[[151 122 126 123 123 129 128 124 126 138 124 149 150]
 [110 134 120 137 134 135 136 134 132 116 130 113 110]
 [132 117 135 121 117 118 114 116 117 130 122 132 132]
 [105 122 144 122 120 122 122 122 122 134 123 108 109]
 [124 121 142 121 116 119 121 120 123 136 118 126 125]
 [105 130 130 131 136 135 135 132 132 123 132 109 105]
 [119 137 120 135 137 137 139 139 139 118 134 116 118]] result: 132

[[144 144 146 115 141 105 103 142 102 111 143  99 145 140 139]
 [116 111 117 137 116 144 150 109 157 139 117 151 116 113 113]
 [116 117 114 135 115 150 145 118 156 141 114 156 117 112 115]
 [114 110 112 140 116 152 154 115 157 147 113 154 114 109 111]
 [138 139 142 117 139 108 110 140 104 115 143  98 142 148 143]
 [139 143 142 118 138 106 106 138 101 118 140 104 142 139 145]] result: 116

[[126 118 124 131 115 147 108]
 [124 131 137 129 128 123 124]
 [121 119 113 130 134 145 119]
 [114 133 143 129 120 105 125]
 [129 134 134 142 125 131 116]
 [125 126 131 130 113 135 142]
 [140 120 146 137 106 136 127]
 [126 120 129 133 104 120 122]
 [124 116 120 124 120 135 144]
 [126 133 137 130 128 120 129]] result: 121

[[129 125 132 120 123 131 124 121 130 123 131]
 [128 129 134 131 136 127 126 124 132 139 129]
 [132 119 114 132 128 119 132 141 119 122 122]
 [130 135 127 123 117 125 126 132 131 121 134]
 [134 121 130 127 122 127 125 127 129 123 131]
 [123 135 131 137 133 129 136 131 128 135 125]
 [135 126 109 121 132 124 105 131 130 133 127]
 [123 143 128 124 127 132 125 125 134 132 130]
 [131 123 130 130 134 123 124 125 129 136 131]
 [123 126 126 137 136 120 141 133 117 132 131]
 [128 133 132 130 119 133 129 127 131 124 129]] result: 132

[[137 143 128 120 128 137 133 129 131 133 137 143 142]
 [139 136 136 130 134 129 123 121 121 114 113 111 112]
 [134 124 119 119 122 122 128 137 127 126 127 126 133]
 [143 139 135 132 125 123 128 120 119 119 115 111 112]
 [131 145 140 131 125 128 123 126 115 111 111 105 105]
 [128 131 131 117 129 128 122 134 128 132 139 143 143]
 [134 102 105 117 107 112 128 132 126 132 136 129 137]
 [149 124 124 124 120 110 110 117 107 111 110 106 107]] result: 134
---
[[140 154 130 128 122 131]
 [134 148 132 137 114 129]] -> 148

[115 135 134 143 102 126 106] -> 134

[[145 152 109 109]
 [108 101 149 150]
 [144 150 109 110]] -> 150

[145 142 101 116 130 131 139] -> 101

[[134 118 149 139 133 139]
 [145 117 156 151 132 140]
 [149 120 157 139 131 130]] -> 120

[147 109 101 135 144 120 132] -> 101

[[150 104 147 141 148]
 [148 107 144 137 145]
 [122 134 123 127 124]] -> 122
---
[[155 132 124 156 125]
 [122 126 131 121 130]
 [128 122 135 127 133]] ans = 135

[[ 99 120 101 133]
 [126 133 124 121]
 [148 156 131 127]] ans = 131

[[116 112 139 118 151 117 114]
 [131 102 144 132 148 130 119]
 [138 120 146 111 126 154 127]] ans = 146

[[111 123 131 123 131 157 114]
 [111 134 132 109 128 149 121]
 [146 117 124 157 128 109 136]] ans = 124

[[104 157 103 103  99 153 154]
 [145 107 147 146 149 110 109]
 [120 136 120 119 119 136 137]] ans = 120

[[143 112 145 140 143]
 [120 135 121 133 124]
 [124 128 127 150 134]] ans = 127
---
144  152  109  149  104
142  148  118  143  111
127  128  140  123  133
value 133

130  116  130  140
127  151  127  131
132  155  124  132
value 132

131  112  143  135  115  111
146  124  144  117  116  141
107  140  110  120  133  130
value 130

148  114  115  107  142
123  129  137  136  130
157   99  100  103  154
value 154

120  113  127  104  151  127
129  143  148  142  106  132
140  137  120  152  103  139
value 139

109  154  147  158  154  111
149  102  103  100  106  147
114  151  147  153  147  112
value 112
---
[[122 108 139 123 129 131 135]
 [120 109 142 125 146 104 130]
 [131 109 132 122 144 115 136]] yields 129

[137 100 110 130 142] yields 130

[109 116 114  99 150] yields 114

[112 127 124 121 155] yields 124

[128 142  99 129 151 132 139] yields 132

[133 129 124 118 122 106 108] yields 122

[135 144 104 137 149 148 117] yields 137

[125 134 155 119 129] yields 129
---
[115 105 112 113 106] ⇒ 112
[155 132 157 123 121] ⇒ 132
[111 130 127 121 156] ⇒ 127
[148 115 107 152 102] ⇒ 115
[126 129 135 123 153] ⇒ 129
[ 98 122 114 140 118] ⇒ 118
[155 116 104 127 118] ⇒ 118
---
Q:
[[130 133 128 130 126 132 127 122 125]
 [124 124 136 123 134 122 133 132 132]
 [122 121 138 122 137 121 136 136 134]
 [115 113 143 116 144 114 143 144 144]
 [130 132 127 130 126 131 128 124 126]
 [123 122 134 123 134 121 136 135 136]
 [123 124 133 125 133 125 135 132 134]
 [108 105 150 110 153 109 148 152 150]
 [122 121 136 123 135 121 137 139 136]
 [135 139 123 135 120 137 123 118 119]
 [128 129 131 127 130 128 129 126 127]]
A: 122

Q:
[[130 132 132 132 137 136 119 135 127 127 134 122 137 133 127]
 [126 121 118 128 142 127 124 135 128 116 131 133 132 129 133]
 [142 116 124 120 125 124 131 129 130 117 135 132 137 119 126]
 [157 116 136 132 133 139 121 114 123 110 120 121 135 127 137]
 [144 129 127 136 119 135 125 135 124 129 142 123 125 134 123]
 [143 119 131 145 107 141 131 131 121 110 119 119 138 136 132]
 [140 119 138 134 117 134 133 120 127 130 142 128 124 136 122]
 [126 130 122 129 119 127 127 134 124 131 139 120 128 121 119]]
A: 142

Q:
[[112 142 131 126 140 154 138 111 127 141 136]
 [120 130 128 126 125 130 127 132 132 126 123]
 [122 128 130 133 126 128 132 135 132 127 125]
 [147 114 126 131 121 111 120 142 126 120 122]
 [124 126 126 130 131 121 128 119 127 124 130]
 [116 145 134 123 129 148 139 124 132 140 134]]
A: 122

Q:
[[118 135 137 119 116 119]
 [123 131 131 122 125 129]
 [142 116 116 137 132 133]
 [115 131 136 130 123 117]
 [139 133 114 126 136 142]
 [119 131 139 127 119 124]
 [124 154 117 106 133 145]
 [139 130 103 139 148 144]
 [124 151 119 107 132 139]
 [122 113 154 127 114 112]]
A: 142

Q:
[[137 136 133 128 128 123 121 119 120 124 129 134 136 137 135]
 [125 131 134 137 103 136 134 130 125 121 119 120 123 127 132]
 [128 124 121 120 136 120 124 128 133 136 137 135 131 127 122]
 [136 137 134 130 136 126 121 119 120 122 127 132 135 137 136]
 [128 133 135 137 136 135 132 127 123 120 119 121 125 130 134]
 [120 120 122 126 124 131 135 137 136 133 129 124 121 120 121]
 [120 120 123 127 123 132 135 137 136 132 128 123 121 120 121]
 [130 125 121 120 142 120 123 127 132 136 137 136 132 128 124]
 [127 132 135 137 112 136 133 128 123 120 119 120 124 129 133]
 [137 137 133 129 124 124 121 119 120 123 128 133 136 137 136]]
A: 128

Q:
[[145 121 122 138 121 139 135 123]
 [152 127 119 134 122 135 123 121]
 [125 131 122 126 112 126 114 133]
 [140 122 120 135 116 138 132 127]
 [143 121 122 140 121 138 134 122]
 [143 122 122 138 122 139 134 122]
 [141 122 121 135 114 137 131 128]
 [145 120 121 138 122 136 134 124]
 [148 127 118 134 121 134 126 118]]
A: 125
---
[112 111 122 149 101]	149, 122

[[115 134 126 115 126 143]
 [146 110 114 154 106 114]]	154, 146

[127 135 130 102]	135, 130

[130 134 146 115 106 126 143]	146, 143

[[138 139 144 120]
 [136 114 120 123]
 [152 146 120 118]]	152, 146

[137 105 110 142 127 107 148]	148, 142
---
[[148 145 149 148]
 [143 138 145 141]
 [147 140 151 147]] value 147

[[110 155 154 155]
 [148 116 116 116]
 [141 123 123 123]] value 123

[[129 124 150 130 149 123]
 [138 117 127 132 113 139]
 [ 99 147 115 110 125 141]] value 141

[[121 131 143 133 110 143]
 [148 120 131 131 119 133]
 [121 116 142 133 153 107]] value 107

[[127 127 128 127 130 132 132]
 [144 124 149 135 133 138 134]
 [130 127 132 129 132 134 133]] value 133

[[136 119 111 130 114]
 [102 107 124 122 145]
 [156 100 120 142 154]] value 154
---
[[141 140 146 123 146 142]
 [105 134 118 102 108 130]] => 134

[[118 130 134 134 100 132]
 [131 129 131 134 142 127]] => 129

[[141 128 131 133 135 146]
 [124 124 126 129 152 127]] => 124

[[136 138 153 145 116 149]
 [138 137 145 139 117 144]] => 137

[[137 122 129 129 117 124]
 [128 114 109 126 151 121]] => 114

[[139 123 131 116 128 140]
 [149 123 135 119 127 146]] => 123

[[118 135 132 120 118 140]
 [147 131 105 127 126 130]] => 131

[[136 120 118 112 138 149]
 [125 132 140 135 113 101]] => 132

[[114 151 115 151 150 114]
 [133 130 133 130 129 133]] => 130

[[140 137 116 148 124 144]
 [125 143 136 103 123 133]] => 143
---
125,127,125,127,114,120,124
124,129,125,126,115,120,127
122,136,140,132,103,124,131
--> 127

154,122,109,139,150 --> 122

126,102,117,110,149,152,138 --> 102

122,137,124,103 --> 137

143,107,150,145,114,102,127 --> 107

130,126,152,128 --> 126

138,151,128,154 --> 151

123,156,114,131,134,121 --> 156
